Each path below is one point turned by a fixed rotation once a step. After each direction that follows a path, write how fast that rotation turns it, in deg/step (0 if it stays still).
Each turn is a multiple of 5 degrees from 10 to 175, or 0.
Each row of a path follows its step; steps can be skipped.
Rotation 1:
step 0: 20.8	-13.1	1.0	-4.1	3.1	-6.5	-8.1	10.9	-4.5	20.1	3.7	-17.9	-8.6	3.3	-4.0	19.8	-15.7	1.6	-7.3	5.2	30.2	-24.1	-3.1	8.3	4.0	-5.0	12.7	-16.7	-11.1	8.2	-21.2	-7.6	1.0	-22.8	7.2
step 1: -1.2	12.4	-7.4	-27.4	-8.9	10.0	9.2	-4.5	-13.6	-11.8	12.6	-10.0	-15.7	-8.0	-6.0	-5.2	-15.0	-32.0	-25.9	7.1	15.6	-9.1	-7.0	-23.5	13.8	-0.2	-2.2	4.6	-4.7	-15.8	-6.8	13.3	5.6	-9.1	-3.6
step 2: -8.4	-11.7	2.5	-26.7	2.3	-12.9	-6.2	5.7	-12.8	8.5	-25.3	2.2	-14.9	16.0	1.9	-15.9	4.8	3.6	-16.8	8.3	2.9	-16.9	-10.9	-14.4	2.7	5.0	1.4	9.1	-8.6	11.6	-27.0	-16.9	-9.4	14.9	20.4
step 3: 5.9	-0.9	-12.6	3.5	-9.1	6.2	-13.3	-22.3	0.0	-16.8	-12.2	-18.2	11.2	1.8	-16.1	-14.3	-5.3	-21.8	-6.7	-5.3	10.5	-13.5	2.0	-1.6	-17.1	34.4	3.2	14.5	-2.7	17.7	-4.6	14.6	4.9	-1.1	17.2
step 9: 4.0	13.2	3.2	-26.5	-10.2	7.5	13.6	-18.1	-16.3	14.9	3.4	-23.1	-2.6	13.1	-8.7	0.9	-1.2	-20.1	-13.5	18.9	-6.0	1.3	-11.6	-4.2	10.0	-15.9	-10.6	2.0	-9.8	-23.9	1.1	-20.3	0.5	8.1	-9.4
step 10: -2.2	-11.7	-6.4	-5.3	1.8	-5.3	-16.8	15.4	-19.7	32.9	-7.3	-17.2	12.4	6.4	22.0	-8.3	4.5	-10.6	-2.3	-0.6	7.2	-14.7	3.1	-26.5	-2.9	21.4	-4.5	3.9	-19.7	4.4	-5.5	-13.7	-4.1	10.7	8.9
step 15: 26.8	6.6	-7.0	6.7	-11.0	-7.2	-6.8	2.8	-2.8	-9.1	-17.7	-24.1	-8.6	-8.7	-9.5	-11.1	7.0	2.9	0.4	6.5	-13.8	15.4	27.2	25.8	-7.5	16.8	1.7	-11.8	12.6	6.6	16.3	5.6	-15.5	-12.0	3.5
step 16: 20.2	10.0	8.3	4.4	3.3	9.0	-3.8	0.1	-15.1	3.3	12.7	5.4	-4.6	-8.8	13.3	20.3	2.8	-5.6	-1.8	16.3	-27.2	1.6	12.5	6.4	-33.9	-15.3	-1.0	13.9	8.6	-22.8	-0.1	-13.4	1.6	-16.6	5.5
step 17: 2.1	21.2	8.9	-7.5	-16.2	-17.7	-8.7	4.3	-7.9	23.8	-10.0	-7.2	13.0	1.3	-7.4	-4.6	6.0	-18.6	5.0	13.6	-8.2	4.0	-8.3	9.7	6.7	1.0	-1.7	-8.2	3.9	-19.9	32.2	-31.4	-7.1	0.1	-14.6
step 18: 16.6	3.5	-3.9	13.5	5.4	-4.8	2.7	18.7	-19.7	8.8	-2.1	-12.2	16.0	7.1	22.8	4.8	10.8	-7.5	4.4	5.2	-2.9	8.5	5.4	-21.8	-17.1	-3.7	9.3	-2.1	-41.9	1.9	18.1	-5.5	9.1	-6.3	6.9
Speeds:
-3.6	4.6	0.9	2.1	3.2	-8.8	-5.2	-3.8	-4.4	-1.6	7.9	1.6	12.5	0.7	3.1	-0.8	-9.4	3.0	7.7	6.1	0.9	0.9	-7.7	-1.1	-1.1	-2.8	-3.1	-2.0	-3.4	2.5	3.0	5.0	-9.8	-2.4	4.1
55
-0.1	-1.1	0.7	-4.1	2.0	-6.9	1.3	1.0	3.1	8.2	1.4	-4.3	-2.8	-0.8	-6.9	3.6	1.1	7.3	-1.6	6.5	5.6	-3.2	1.0	-5.0	-0.4	5.9	-6.3	8.9	-5.1	-2.4	-5.8	12.9	0.4	1.7	-8.7
35
-0.7	1.8	1.8	1.2	-4.7	6.9	-18.4	0.5	-0.7	-4.2	8.2	0.2	-1.5	-1.3	-6.1	2.6	2.7	3.9	3.9	3.2	-0.8	-2.8	3.7	2.2	4.9	-3.4	1.4	7.0	-7.8	5.0	-2.7	-4.7	6.6	0.1	0.5
135
-4.1	-0.9	6.6	10.9	-0.6	0.8	1.1	-6.0	-5.4	-3.1	-5.2	-9.7	-2.8	0.8	6.7	-4.4	-0.1	5.7	1.6	3.1	5.1	4.8	4.5	2.4	-7.5	2.9	0.3	3.6	5.3	12.7	-4.5	0.8	2.2	-1.5	-2.3
90
-1.8	-3.5	-1.5	3.3	-2.8	-8.2	2.3	0.4	5.2	-6.6	-0.3	6.8	4.0	-2.9	-4.7	0.3	6.1	-2.1	-7.7	-0.3	8.0	-3.8	-5.8	-5.4	2.6	-10.6	6.7	2.8	4.7	8.6	-2.8	0.6	0.9	-8.0	-3.7
10
Rotation 2:
step 3: -4.0	-3.1	3.0	-5.9	11.3	8.7	4.6	-19.7	1.0	32.3	-4.6	-27.1	22.3	-12.4	-8.4	10.2	3.9	-8.3	-10.8	-26.5	-21.2	-10.8	2.1	7.2	-14.8	3.2	11.8	6.2	-1.8	5.6	3.4	5.9	-2.1	-17.5	18.2
step 4: 2.5	19.7	-2.7	3.5	-2.7	4.2	-16.6	-34.6	-1.9	-5.6	-14.9	-14.6	8.6	-20.5	-28.1	16.1	-2.1	-7.2	-21.7	-10.2	-19.9	5.9	-1.0	9.1	20.8	10.0	9.8	-4.1	10.2	-5.9	-0.2	-1.8	3.7	-7.6	-9.0
step 6: 22.6	9.3	3.5	6.9	4.0	10.8	-5.7	-20.2	-1.2	-2.3	-16.0	9.2	14.9	-27.9	-13.3	29.1	0.0	-10.1	-15.5	-30.8	-8.4	-16.7	2.2	-0.5	0.9	-8.4	-7.5	-9.5	19.0	-3.8	1.5	4.0	7.5	-3.1	8.8
step 7: -8.6	6.2	-2.7	-14.0	0.1	1.2	-2.4	-12.6	7.7	20.8	10.6	-0.4	10.9	-10.2	-17.6	20.2	38.5	-2.4	-19.7	-15.3	-22.1	-4.7	7.7	-15.6	1.7	-9.9	21.7	12.4	9.4	-15.6	3.3	2.8	2.7	-11.4	4.1
step 9: 1.6	9.0	-0.8	2.0	12.2	22.4	-3.4	2.2	-6.2	19.7	3.8	-2.7	21.3	-22.2	-17.4	6.4	27.1	-14.2	-11.3	-3.6	-23.1	-8.1	6.8	12.5	-11.2	-20.4	2.3	20.4	6.3	1.1	13.4	-1.3	0.5	8.4	18.7
step 11: 1.3	23.0	0.0	2.8	24.6	14.0	1.8	-3.2	1.1	28.0	-1.6	-12.7	25.2	0.7	-30.7	0.5	12.0	-17.5	-8.7	-6.2	-3.5	4.1	15.2	-6.5	1.3	-7.0	15.4	12.6	3.2	-0.1	-17.5	2.0	-3.7	-11.9	17.1
step 14: 12.3	22.6	-12.3	7.6	7.8	15.9	-4.0	-32.1	10.4	0.8	-5.4	-3.4	21.3	-17.8	-10.5	8.7	0.7	-19.4	-16.5	-1.2	-2.5	1.1	-14.3	-22.4	-2.7	11.5	-4.1	-14.4	16.1	-9.2	-3.1	-2.8	-9.5	-11.8	20.5
step 15: 7.8	2.4	-0.3	19.0	16.1	-0.5	-9.9	-6.0	3.5	23.8	0.1	1.5	16.1	-1.4	-21.9	3.8	29.7	-8.0	-16.2	-19.0	-22.0	0.3	0.0	-7.9	18.5	-20.1	-6.8	-2.2	22.6	8.0	6.6	-8.2	-12.4	-8.5	2.4
step 16: 2.6	6.2	-6.1	-11.9	2.0	2.8	-12.8	-23.6	7.8	15.7	-10.5	-8.6	16.7	-25.2	-5.2	16.2	15.6	-20.8	5.3	-9.9	-6.5	-5.7	10.2	-21.6	0.1	4.1	-21.5	-11.7	14.4	-16.8	18.1	12.8	7.1	-13.8	2.7
step 18: -14.1	5.1	6.0	3.1	-0.6	13.5	-7.2	-11.6	10.1	20.7	-5.5	-8.3	8.4	-14.3	-23.8	14.0	4.7	-15.7	-0.8	-2.6	-4.1	-6.7	-6.2	-15.0	-22.5	-18.4	-11.7	-20.1	15.9	-15.3	22.0	-17.8	-8.7	-1.4	17.9
Speeds:
-6.8	11.0	-4.5	-7.2	-0.5	-2.7	2.5	-5.8	4.8	-6.3	1.4	-1.3	-4.3	0.2	-1.2	0.4	3.2	-0.6	-1.0	5.1	2.5	8.7	-0.3	-6.8	3.7	8.4	8.2	4.5	0.7	-7.0	-6.6	6.2	2.8	-1.3	-4.4
115
9.0	-9.6	-2.3	3.6	-3.9	-3.9	3.6	-10.6	-0.5	-4.0	-2.2	4.8	7.0	1.9	5.1	-0.8	2.9	0.9	-9.4	-6.1	-1.0	3.8	-4.1	-6.8	8.3	6.6	0.8	-2.8	-1.0	5.4	-1.3	-0.2	-2.7	-4.6	-2.0
40
-0.8	-0.7	-4.7	3.2	-2.9	1.5	-4.8	3.9	-1.8	-2.3	-8.2	-0.1	-2.5	-10.8	-2.3	7.2	-11.5	-4.3	-0.7	3.5	1.1	-5.5	-8.3	-9.5	5.1	-2.7	-4.3	-2.9	-7.1	-3.5	-3.7	0.6	0.7	0.1	-6.4
175
7.2	-1.3	-1.5	-0.8	-1.6	-2.0	6.7	-1.8	-3.4	1.3	-0.9	-3.3	-3.4	2.1	-1.0	11.9	-2.4	5.9	-5.0	0.0	-9.3	-6.7	-0.3	11.9	1.2	3.5	4.7	4.1	-5.5	-7.8	-6.0	1.3	6.1	0.7	4.2
10
3.9	3.3	-7.0	-7.4	-4.7	7.4	6.2	1.4	0.9	0.3	2.3	-2.0	-9.3	-4.3	-2.2	0.8	-0.2	4.9	0.9	-4.1	1.1	2.3	-4.4	-2.4	-4.0	0.3	5.5	-0.5	-4.9	7.3	8.6	-12.2	0.0	-8.9	0.5
70
6.1	1.5	2.4	-2.7	-9.0	3.1	0.9	4.1	-3.1	5.0	-5.6	4.1	-0.8	-2.0	-0.1	-3.1	1.7	-6.9	3.5	5.7	-5.6	12.3	2.6	3.9	7.6	3.7	-7.8	3.6	-3.1	1.3	7.1	4.0	9.3	1.1	0.6
95
-3.9	-0.6	6.2	-8.5	-0.4	-5.6	3.9	2.6	3.5	1.8	9.3	-4.5	3.6	-3.9	3.4	-0.9	1.1	-2.8	0.0	-4.3	-5.8	2.8	-5.7	-4.9	3.5	-5.8	-4.4	4.2	-12.8	-0.3	-3.1	1.6	-6.8	2.1	9.7
175
-2.3	4.1	6.6	4.5	2.4	4.7	11.7	6.0	5.6	-2.5	-5.0	10.2	-0.3	5.2	4.1	5.9	-2.1	-4.8	0.9	-2.9	-1.3	3.6	-11.1	0.9	-0.6	-5.7	1.4	-0.5	8.1	-2.2	-1.8	1.4	0.2	-6.3	3.7
85
Rotation 3:
step 0: -0.4	-6.8	15.0	25.9	-12.3	-5.9	8.2	15.8	16.3	15.3	8.3	25.3	3.2	14.6	-2.5	26.2	0.2	-9.7	-11.7	2.5	8.2	9.5	-3.3	8.8	-23.8	14.9	-0.4	-14.0	8.2	10.8	-23.7	16.2	25.5	23.3	28.1
step 2: 9.4	18.5	10.7	33.2	9.7	-15.1	-24.6	4.4	-1.9	-7.6	9.5	12.2	3.8	-12.9	-7.5	-6.0	1.6	-27.9	17.0	8.8	14.7	7.2	9.4	15.9	-24.3	20.2	32.8	15.6	4.9	-3.3	-17.6	14.2	-9.0	-5.7	14.7
step 4: -3.4	10.8	2.5	19.0	7.4	-28.7	-3.7	-13.2	16.6	-3.1	-0.9	2.4	9.8	-3.8	-13.8	-23.1	11.7	-15.7	29.5	22.8	-5.3	-6.9	0.7	-0.7	-4.7	3.2	20.2	-42.1	0.7	2.8	-3.7	-14.7	-3.7	31.3	-8.8
step 7: -18.4	24.9	-20.2	10.6	9.7	-15.9	30.7	5.9	-3.0	3.8	20.5	5.9	12.8	-0.6	17.2	15.2	-14.4	3.1	-25.2	-2.7	2.6	4.4	-2.9	-32.2	-0.6	2.3	26.8	6.7	-17.3	-18.1	-25.1	9.5	-2.3	6.0	10.5
step 8: 23.8	27.8	5.3	-14.6	-1.9	2.7	-18.6	1.8	-5.4	7.9	-13.0	-1.7	20.5	-16.3	-0.7	3.1	15.3	-1.7	19.2	4.3	-26.5	6.1	-0.1	-13.6	0.4	8.8	14.4	-12.3	14.1	17.2	30.6	34.1	21.5	-7.7	12.0
step 9: 8.5	16.1	22.4	27.4	4.2	-17.8	-7.3	15.3	12.4	-7.5	-1.1	-17.9	-16.3	-9.0	3.6	11.8	-20.1	-4.3	-23.5	14.7	-7.2	19.4	-4.5	2.3	20.2	-33.5	18.7	-1.7	-4.9	-6.8	-33.1	-13.3	8.2	4.3	14.1
step 10: -8.1	8.6	9.8	-16.1	18.8	13.7	25.1	23.8	15.2	-12.8	8.5	-11.4	4.9	-11.0	-7.1	-25.4	19.3	17.6	19.2	7.0	-41.8	10.1	12.8	9.0	-14.4	17.2	9.3	2.0	-14.9	-0.4	14.4	11.0	6.0	-3.4	-8.0
step 12: -14.0	10.3	-13.8	-2.2	-12.7	-6.3	19.0	-2.8	25.4	-16.1	-20.9	-26.0	10.3	-2.4	-8.7	12.4	25.5	10.3	-12.0	-9.7	-8.2	2.5	11.6	8.6	4.5	31.0	-11.2	1.1	-22.4	0.8	4.7	-0.7	34.8	11.6	25.4
step 16: -3.7	20.4	-11.1	9.4	3.4	-30.0	-9.7	9.6	14.9	-22.8	17.7	-18.4	17.6	8.9	-1.6	-12.3	-0.1	15.5	6.1	-22.0	-10.3	-9.7	-8.4	0.5	-32.1	-39.3	-12.0	-9.0	-6.2	-11.7	-12.9	7.5	14.5	1.3	2.6
step 17: 5.8	-22.0	-8.4	-16.5	15.7	5.2	9.2	1.6	-10.6	13.2	10.2	-34.8	-16.3	-26.5	8.3	-4.3	8.9	-27.6	9.9	-0.9	-34.7	-5.7	22.3	-0.5	21.9	1.7	-14.7	7.6	21.3	5.0	-1.9	0.5	12.9	13.1	11.7
Speeds:
-5.0	-6.2	3.3	1.9	1.8	5.2	-1.1	3.1	6.6	-0.7	4.3	-11.6	-1.8	9.7	-3.2	-7.0	2.7	1.9	5.1	-2.2	-9.0	0.2	0.8	5.1	-0.9	-7.5	1.0	-8.5	6.0	-1.6	-3.3	-4.2	-5.0	3.4	-3.7
60
-2.0	-7.4	-5.5	-2.8	1.7	-2.7	-2.2	9.5	1.7	-0.7	-1.4	0.4	8.8	-2.9	4.0	6.7	5.4	-4.7	4.0	8.1	-2.4	-7.5	-3.0	3.5	2.4	3.4	-5.3	-2.6	-5.6	0.7	-7.0	-8.7	2.4	-6.1	-7.0
55
3.7	3.8	2.4	-4.2	3.3	3.8	-5.1	4.3	-8.3	-8.3	-4.4	1.5	-5.0	3.3	1.1	4.3	-5.5	-0.5	-6.7	3.7	-2.9	-7.2	-4.5	2.4	-6.3	-0.7	-10.8	-8.6	8.1	-2.2	-0.4	5.8	2.8	3.7	-0.2
135
1.7	0.5	-5.6	8.8	2.6	-0.9	7.8	-2.7	-3.6	-4.3	-0.4	-5.8	1.9	5.9	-1.8	8.3	-5.0	-0.7	6.6	7.6	7.0	7.5	2.4	0.9	-9.8	-5.7	-2.4	-1.6	-2.6	-2.1	-4.7	-2.3	-1.0	-4.3	8.3
155
-2.3	1.1	-0.6	7.8	-7.8	1.7	0.5	7.3	-5.3	-4.7	-2.7	3.7	0.5	5.0	2.7	-4.4	-4.6	0.0	2.1	5.6	-3.6	0.0	-4.3	-2.4	2.6	10.1	13.7	-6.8	-0.5	9.1	-3.6	2.7	-2.7	0.8	3.8
10
3.1	-0.8	5.6	1.2	-1.1	-0.1	7.4	-15.6	7.4	-6.3	2.7	3.3	-4.0	2.3	5.7	1.2	4.2	2.2	-6.0	2.9	-5.3	-2.5	-3.2	2.4	-0.1	-1.3	-2.2	-2.5	-6.1	8.6	-8.4	3.6	0.9	-4.5	-3.6
120
